Read these off the array that follows.
1) The entry just right of -70.2?
2) The entry just left of 38.0?
3) The entry just right of 44.9?
4) The entry just left of the largest entry?
[[  8.4 -12.9  -8.7  68.7   7.3  24.5  75.3 -49.7 -46.8   0.0 -43.5 -16.6
   23.5  58.7]
 [  0.0  18.7 -49.9 -40.9 -51.4  30.1 -29.6  14.6  31.4  15.4 -49.2  65.7
   -3.8 -13.0]
 [-10.5   0.0   0.0 -68.2   0.0 -24.1 -70.2   0.0  44.9   0.0  34.0   0.0
  -11.2 -60.4]
 [-32.6  22.9   0.0 -17.1  13.6   0.0   9.5 -63.2 -25.8  20.9 -37.5  14.2
    0.0 -16.3]
 [ -7.7  38.0   0.0 -74.9 -19.5 -14.3   0.0  56.4  42.8   0.0  36.5  19.5
  -10.4 -57.8]]
1) 0.0
2) -7.7
3) 0.0
4) 24.5

Read these off the matrix that follows.
1) What is the bottom-right entry?
2) What is the entry just left of 3.4?
3) What is the entry just right of the largest entry?
4) What is the top-left entry?
5) What is the entry just right of 3.4?
6) What is the smallest entry in the first row?
7) What is the top entry of the column that holds the smallest entry?
8) What is the bottom entry of the column that holds the largest entry?
[[  0.2   0.1  -0.4  -0.5  -0.3  -0.2   1.0  -0.6   0.4  -0.3]
 [  0.3   0.0  -0.1   0.7  -0.5  -0.9   1.0  -1.5   0.5  -1.4]
 [ -2.5   9.0  -2.6  -5.4  -3.3  -4.3   6.8  -8.7  -2.5  -7.8]
 [ -8.4  26.3 -11.4 -24.7 -15.8 -12.7  30.2 -34.1  -9.1 -29.1]
 [ -0.3   1.5  -1.4  -0.9  -1.7  -1.8   4.5  -4.0   0.4  -3.6]
 [ -0.2   1.2  -1.2   0.1  -1.5  -2.2   4.5  -3.7  -0.2  -4.0]
 [ -1.1   4.5  -4.1  -4.7  -3.1  -2.0   8.8  -6.9  -0.3  -7.9]
 [  5.6  -2.8   4.1   3.8   2.5   3.4   2.6   5.9   3.0   6.4]
 [-59.7  -5.1 -71.2   2.7   9.3  15.9 -17.5  -8.9 -12.7 -48.3]
 [ -0.1   1.1  -1.1   0.1  -1.5  -1.7   3.6  -2.8  -0.3  -3.1]
 [  0.2   0.6  -0.5  -0.3  -0.2  -0.7   1.1  -1.3   0.2  -1.2]
 [ -3.0   7.0  -4.9  -6.5  -4.2  -3.9  13.2 -11.0  -0.5 -11.2]]
1) -11.2
2) 2.5
3) -34.1
4) 0.2
5) 2.6
6) -0.6
7) -0.4
8) 13.2

A = [[63, 50, 20, 40, 22, 32, 29, 38, 17, 65, 40], [81, 64, 19, 39, 23, 34, 31, 38, 18, 51, 49], [76, 59, 17, 41, 23, 32, 30, 39, 17, 53, 47], [83, 63, 19, 41, 25, 33, 30, 39, 18, 51, 49], [84, 67, 17, 42, 24, 33, 29, 39, 18, 50, 52], [79, 62, 17, 42, 24, 32, 30, 39, 19, 51, 47], [71, 56, 18, 41, 23, 32, 28, 36, 16, 55, 44]]
What is the entry just left of the centre entry? 25
What is the maximum? 84
The entry just left of the smallest entry is 36
What is the entry just right of the largest entry? 67

Questions about the array below.
1) Report the 2nd entry on the main diagonal.
2) Report the smallest entry in the last row.
3) Report the fourth-last entry, reading row by row.
4) Report the 2nd-last entry, reading row by row.
5) Report the bottom-left entry.
6) Report the first entry in reading order.
7) Report the entry in the top-right corner.
8) Report the entry directly below 695.
[[413 784 687 593 529 447 387 565 376 561 620 559 513]
 [434 626 379 440 715 726 336 582 442 550 373 614 430]
 [436 474 607 504 355 258 398 487 498 200 575 338 637]
 [352 515 423 189 568 473 370 642 431 258 344 437 521]
 [376 644 413 345 695 641 289 641 425 401 369 555 490]
 [550 411 352 737 582 658 277 387 608 356 470 490 562]]
1) 626
2) 277
3) 356
4) 490
5) 550
6) 413
7) 513
8) 582

-21.0   -2.2   -1.2  -15.2   52.5   29.2  -34.5   62.7   35.7   11.4   22.6  -52.2
 31.8    3.9    3.9  -27.1   22.5   -2.3   68.2   18.4  -27.7  -32.7   15.9   31.4
Indices start at 1.
The bottom-left entry is 31.8
The entry at row 2, column 2?
A: 3.9
The entry just right of 29.2?
A: -34.5
The entry just left of 22.5?
A: -27.1
The top-left entry: -21.0
The entry in row 1 and column 3 is -1.2
The entry directly below -1.2 is 3.9
The entry in the bottom-right corner?
A: 31.4
The entry in the top-right corner?
A: -52.2
The entry just right of -32.7?
A: 15.9
The entry at row 1, column 2 is -2.2
The entry just left of 18.4 is 68.2
The entry just left of the largest entry -> -2.3

Read these off the grid that follows.
1) Give the entry directly above -19.3.
2) Give the largest entry in the first row.
3) Give the last entry, reading row by row.
4) Give the top-left entry.
5) Give the entry just left of 55.8.
6) Give the fourth entry from the end, reading row by row.
7) Give the 3rd-last entry, reading row by row.
8) Give the entry just left of -23.9.
[[-31.7 -17.1  44.3 -26.9  19.1  33.0]
 [ -2.5 -26.2  62.0 -20.0 -24.5   2.4]
 [  8.6 -42.6  54.0  -2.2 -15.8   1.0]
 [ -2.0 -29.5  59.3 -15.7 -19.1   1.3]
 [ -1.0 -24.3  55.8 -12.9 -18.3   3.7]
 [-36.4 -16.0  42.2 -25.2   9.4  38.4]
 [  2.6 -24.7  54.1 -16.3 -16.7   4.0]
 [-31.2 -17.4  49.1 -31.8  23.9  43.2]
 [ -0.1 -24.6  59.9 -15.3 -22.8   1.7]
 [-32.0 -12.5  39.6 -23.9  10.7  38.1]
 [-32.8 -19.3  49.7 -32.0  26.1  43.7]]
1) -12.5
2) 44.3
3) 43.7
4) -31.7
5) -24.3
6) 49.7
7) -32.0
8) 39.6

M =
array([[68, 38, 39, 33, 56, 61, 94, 33, 65, 40],
       [97,  5, 82, 73, 81, 86, 88, 84, 79, 94],
       [19, 95, 91, 89, 82, 76, 91, 85, 84, 17],
       [12, 83,  5, 88, 87, 92, 49,  7, 11, 25],
       [14,  6,  8, 11, 14,  9, 13, 94, 98, 12],
       [99, 87, 93,  6, 11,  9, 12,  8, 10, 94]])
Indices start at 1.
The entry at row 2, column 2: 5
The entry directly above 86: 61
The bottom entry of the column that holds the largest entry -> 99
Which number is the entry in the bottom-right corner? 94
Which number is the entry just right of 61? 94
The entry at row 1, column 1 -> 68
Which number is the entry in row 2 and column 1? 97
Which number is the entry directly above 17? 94
The entry in the top-right corner: 40
Which number is the entry just right of the largest entry? 87
The entry directly below 86 is 76
The entry at row 2, column 3 is 82
Which number is the entry at row 1, column 3? 39
The entry just left of 56: 33
The entry in row 1 and column 2 -> 38
The entry at row 3, column 1: 19
Which number is the entry just left of 7? 49
The entry directly below 89: 88
Which number is the entry at row 3, column 3? 91

Questions about the array below. Rows and columns are numbered from 1.
1) Give the entry just right of the smallest entry.
2) Give the entry at row 1, column 1.
3) Give the entry in row 3 and column 3.
4) Give the entry at row 1, column 2.
5) Give the top entry of the column that holds the smallest entry.
6) Give the entry in row 2 and column 3.
7) Give the bottom-left entry.
84  51  81  55  61  53
55  65  66  55  67  62
64  64  66  56  59  63
65  65  55  59  54  63
60  63  65  58  56  54
43  26  65  73  21  31
1) 31
2) 84
3) 66
4) 51
5) 61
6) 66
7) 43

Questions about the table below. Indices start at 1.
1) Report the entry at row 2, column 1.
2) Report the top entry of the column that holds the smallest entry.
3) Report the entry just left of the largest entry.
4) Report the largest entry.
5) Report the entry directly above 58.
6) Report the entry at row 1, column 1.
7) Report the entry directly above 54.
8) Report the entry in the bottom-right corner.
45  48  49  49  48  59  48  64  50  36  48  49
45  50  50  50  50  57  48  66  52  30  49  50
44  51  49  48  48  56  47  61  49  36  48  49
44  52  49  47  48  57  47  61  49  38  48  48
66  42  55  58  55  48  57  49  51  84  55  53
36  54  47  44  46  62  44  71  48  19  45  47
1) 45
2) 36
3) 51
4) 84
5) 47
6) 45
7) 42
8) 47

a =
[[ 0.102 -0.723 -0.613 -0.194 -0.116]
 [ 0.094 -0.874 -0.511 -0.235 -0.056]
 [-2.050  1.653  0.008 -1.207 -1.161]]
Counting starts at 1.
Give the median entry.
-0.235
Give the entry at row 1, column 1.
0.102
Give the entry just right of -0.874.
-0.511
The entry in the bottom-left corner: -2.050
The entry directly above the smallest entry: 0.094
Give the entry at row 1, column 3.
-0.613
Give the entry in row 1 and column 2.
-0.723
The entry just left of -1.161 is -1.207
The bottom entry of the column that holds the largest entry is 1.653
The entry in the bottom-right corner is -1.161
Give the entry directly above 1.653.
-0.874
The entry directly above -0.056 -> -0.116
